In the data rows, 128 means zero.
Some points, one per row:
160 173 144 147 178 79 164 140 132 152 116 136 155 143 130 115 130 118
77 132 97 148 112 133 117 127 83 165 94 120 127 139 154 110 151 163
38 164 49 158 154 128 90 193 160 114 149 66 178 49 37 64 222 227
38 124 159 155 89 134 134 153 134 150 108 126 194 146 83 111 115 155
157 183 80 107 142 191 128 140 44 144 133 146 119 89 0 105 192 175
119 139 101 92 109 172 97 132 135 174 106 86 110 86 139 97 151 173
132 117 161 125 127 100 97 124 174 120 93 98 89 135 130 121 124 115
134 148 136 129 146 109 115 126 136 134 96 151 121 141 100 111 142 124
139 128 133 139 134 121 144 137 134 139 129 120 129 122 156 119 122 134
150 177 112 51 140 105 161 149 116 160 80 209 148 152 85 127 169 126
130 148 151 158 130 152 132 143 128 94 154 117 119 127 125 136 115 119
131 104 117 145 92 130 103 102 120 98 115 126 143 142 124 145 121 128
119 122 145 148 100 117 90 136 134 114 155 117 127 147 65 142 115 101
140 146 129 135 149 114 126 136 165 128 148 125 139 109 123 114 134 122
121 130 145 134 116 126 135 137 117 128 123 127 109 118 121 129 145 131
154 106 128 127 111 116 90 112 125 136 90 138 106 161 120 155 152 122
138 132 147 129 117 114 140 116 129 115 99 125 121 144 153 152 99 118
124 157 132 133 150 94 138 120 131 124 114 147 164 126 122 107 139 130
138 113 154 184 116 103 100 110 136 97 78 116 149 157 111 135 103 140
120 95 110 104 114 107 127 112 122 126 110 120 136 124 132 154 136 136
150 123 107 166 96 162 138 117 134 81 168 126 140 133 104 139 124 116
140 89 122 90 97 134 111 95 113 122 122 114 102 133 97 169 115 114
111 129 110 150 125 230 96 124 87 118 203 94 111 97 47 128 152 170
122 123 132 130 111 129 122 115 122 119 117 137 126 144 120 151 120 131
149 133 114 147 163 109 137 126 170 111 143 112 156 119 174 119 101 131
99 110 184 107 113 98 128 136 131 142 139 127 126 144 103 145 85 72
108 104 119 117 132 124 112 130 126 141 126 116 132 117 192 123 133 152
120 133 177 125 137 135 103 134 143 132 153 115 97 132 91 118 133 114
132 145 138 123 133 141 147 143 108 150 120 161 132 138 178 117 130 146
128 109 97 135 138 130 121 146 134 124 146 131 123 103 147 135 125 125
122 132 115 133 130 158 121 129 105 119 142 115 128 126 96 130 130 134
96 132 132 135 121 108 140 139 135 130 155 132 167 147 133 131 107 131
107 138 132 104 126 105 150 139 83 191 103 177 162 147 129 140 142 145
101 120 117 155 121 123 129 135 122 126 137 109 155 121 136 140 128 140
38 213 196 136 162 157 18 137 132 102 120 25 0 50 106 27 194 189
160 115 154 124 120 98 79 112 175 120 98 110 83 116 94 148 126 89
Then 24 other points, each followed by its number:
174 103 102 111 119 105 102 108 140 132 88 138 124 133 144 142 129 129 0
98 121 113 140 117 129 103 129 133 127 113 114 134 138 130 135 142 129 1
136 143 127 126 156 124 125 135 148 119 132 127 125 119 119 113 124 123 2
85 151 188 104 119 171 134 162 120 160 178 121 85 144 153 107 79 118 3
127 141 122 114 152 126 158 130 136 139 147 128 142 109 166 121 128 120 4
141 142 138 171 153 160 95 118 148 105 119 132 116 111 117 120 132 146 5
124 144 124 90 145 96 147 127 121 166 120 161 140 133 108 121 143 134 6
131 126 126 149 121 121 110 141 126 112 112 124 129 153 87 135 141 115 7
159 119 122 94 143 121 135 130 136 139 130 137 133 108 107 135 137 125 8
122 169 132 157 141 142 154 148 124 109 132 143 153 134 69 105 140 143 9
119 122 105 113 99 114 122 111 97 140 104 145 136 150 142 147 133 128 10
177 190 128 182 165 104 162 122 155 101 88 173 145 159 123 125 157 130 11
130 119 84 104 149 105 162 123 116 131 125 147 151 101 228 124 137 152 12
154 129 103 115 146 130 142 128 129 124 132 125 128 120 114 115 151 133 13
164 182 137 137 146 101 129 126 135 142 63 172 122 141 88 93 163 142 14
83 116 156 151 146 125 125 144 157 123 165 98 135 117 168 126 92 114 15
164 129 115 141 131 110 141 115 137 112 103 139 127 128 117 124 125 126 16
87 85 121 101 104 131 75 134 127 148 117 99 103 118 100 136 146 125 17
147 86 119 134 120 83 139 97 161 121 97 110 147 122 231 154 90 92 18
142 120 124 103 141 152 126 127 128 133 153 110 83 116 144 110 137 118 19
112 129 117 144 133 123 138 153 147 115 134 112 142 139 108 122 127 146 20
150 99 245 124 54 106 90 70 121 150 58 132 91 222 161 142 113 78 21
114 129 156 165 102 125 105 129 132 110 118 132 135 156 86 122 130 129 22
135 144 143 159 144 155 115 157 115 106 155 122 111 95 137 107 132 131 23
Which of these numbered points is nearest to each point below by angle, seen from the average point of the first points? Its number follows each.
126 120 126 163 112 114 138 99 163 92 120 104 154 130 200 135 106 126 > 18
148 116 117 124 120 112 128 120 121 125 107 133 119 125 134 137 133 131 > 0
119 137 126 124 146 127 172 128 136 122 147 142 140 119 154 114 117 117 > 4
133 175 80 105 135 168 130 169 46 148 138 172 119 116 0 125 186 153 > 9
112 118 157 115 109 141 126 128 123 136 163 109 102 133 127 128 105 117 > 3
168 98 98 101 123 133 115 134 144 105 157 111 102 95 87 147 120 139 > 8
140 133 130 121 138 140 146 133 126 125 154 118 122 119 178 130 127 122 > 4
100 113 151 168 102 118 113 116 143 108 131 138 147 157 71 127 115 116 > 22
123 126 125 137 114 115 127 130 133 131 131 124 123 132 163 138 126 119 > 18
119 155 150 116 148 93 144 144 181 150 172 116 131 116 95 91 152 131 > 2
110 112 157 152 134 118 146 133 158 116 158 114 129 128 162 126 100 128 > 15
168 122 120 165 129 109 121 98 133 86 85 144 153 133 120 161 127 124 > 16
91 128 186 160 99 126 90 109 163 132 128 104 130 114 59 137 92 124 > 22
110 154 48 96 145 156 165 154 117 147 121 151 159 107 111 132 156 165 > 13
145 141 124 149 130 140 113 130 157 83 140 123 148 128 69 137 130 106 > 7
164 95 99 118 136 135 111 126 163 116 93 111 120 95 140 130 153 141 > 0
160 160 129 73 160 88 108 161 182 149 139 129 103 120 75 91 137 128 > 2
116 105 181 121 107 125 108 113 121 141 88 143 96 157 150 140 110 111 > 21
128 198 145 121 138 161 128 136 64 172 47 157 82 163 66 90 189 152 > 14
105 138 143 164 126 149 143 127 121 105 157 120 142 146 151 122 113 117 > 15
114 87 227 102 97 112 95 99 128 142 55 165 102 178 147 141 104 92 > 21
102 102 96 203 81 182 72 145 65 104 71 87 100 153 171 120 177 188 > 1
95 83 114 107 103 83 133 124 124 165 78 156 161 144 157 158 129 129 > 10
117 127 156 149 112 128 115 119 125 117 124 109 145 144 103 128 120 120 > 22
126 102 145 155 129 102 134 125 157 111 128 141 129 127 165 140 116 130 > 18
148 137 100 138 155 96 153 119 141 89 128 137 155 120 140 140 117 132 > 16
109 132 117 135 148 138 118 138 133 118 150 106 127 119 128 120 149 139 > 23
96 91 153 175 117 185 111 165 119 114 193 101 129 136 214 103 90 135 > 15
142 172 145 184 135 117 160 136 152 113 125 167 171 145 105 128 123 131 > 11
140 127 134 161 136 116 106 126 157 104 131 109 127 111 113 119 133 132 > 5
152 153 133 125 140 114 126 128 130 133 111 137 117 131 113 112 147 129 > 14
85 139 164 159 139 167 114 126 102 98 228 80 119 107 232 116 105 117 > 15
103 101 105 76 159 86 72 119 180 146 127 70 98 81 114 127 126 118 > 17
209 152 127 132 141 88 138 93 141 141 68 151 101 153 153 119 126 115 > 16
165 122 115 124 119 142 134 89 80 119 90 170 130 168 175 180 140 123 > 10
127 151 149 166 110 153 133 123 124 100 148 118 119 136 152 128 119 114 > 23
112 189 121 182 163 120 164 172 124 120 161 130 140 120 130 82 147 163 > 9
120 127 106 120 139 125 154 145 141 140 141 116 147 105 157 129 111 133 > 4
139 103 121 118 127 114 131 117 175 115 122 126 102 108 190 124 125 114 > 18
134 177 177 131 170 143 174 154 140 119 179 150 126 129 126 108 146 107 > 2
151 138 132 120 122 154 125 130 114 118 137 136 115 136 93 120 136 124 > 13
132 131 48 99 151 156 168 134 98 122 167 137 172 89 135 149 157 114 > 13
125 128 153 117 122 145 128 144 127 137 148 125 113 137 129 122 119 114 > 3
122 182 173 161 144 140 142 124 133 133 139 117 89 136 168 65 138 109 > 23
160 164 147 125 151 118 138 144 131 127 138 138 114 130 100 123 137 123 > 2
123 138 114 120 148 121 129 150 156 133 141 119 134 102 147 117 123 143 > 4
137 129 142 111 112 161 114 109 121 126 138 110 102 117 122 138 126 129 > 19
108 117 124 123 106 139 88 121 125 116 101 89 150 136 138 126 128 131 > 1
136 167 125 113 148 135 127 128 97 167 89 148 108 139 83 112 185 143 > 14
107 112 95 111 134 133 135 143 114 155 133 132 138 106 174 127 117 157 > 12
184 156 129 139 146 142 132 129 95 128 105 169 124 157 105 111 149 140 > 14
92 86 132 124 99 128 136 138 108 134 133 136 162 151 116 155 97 127 > 10
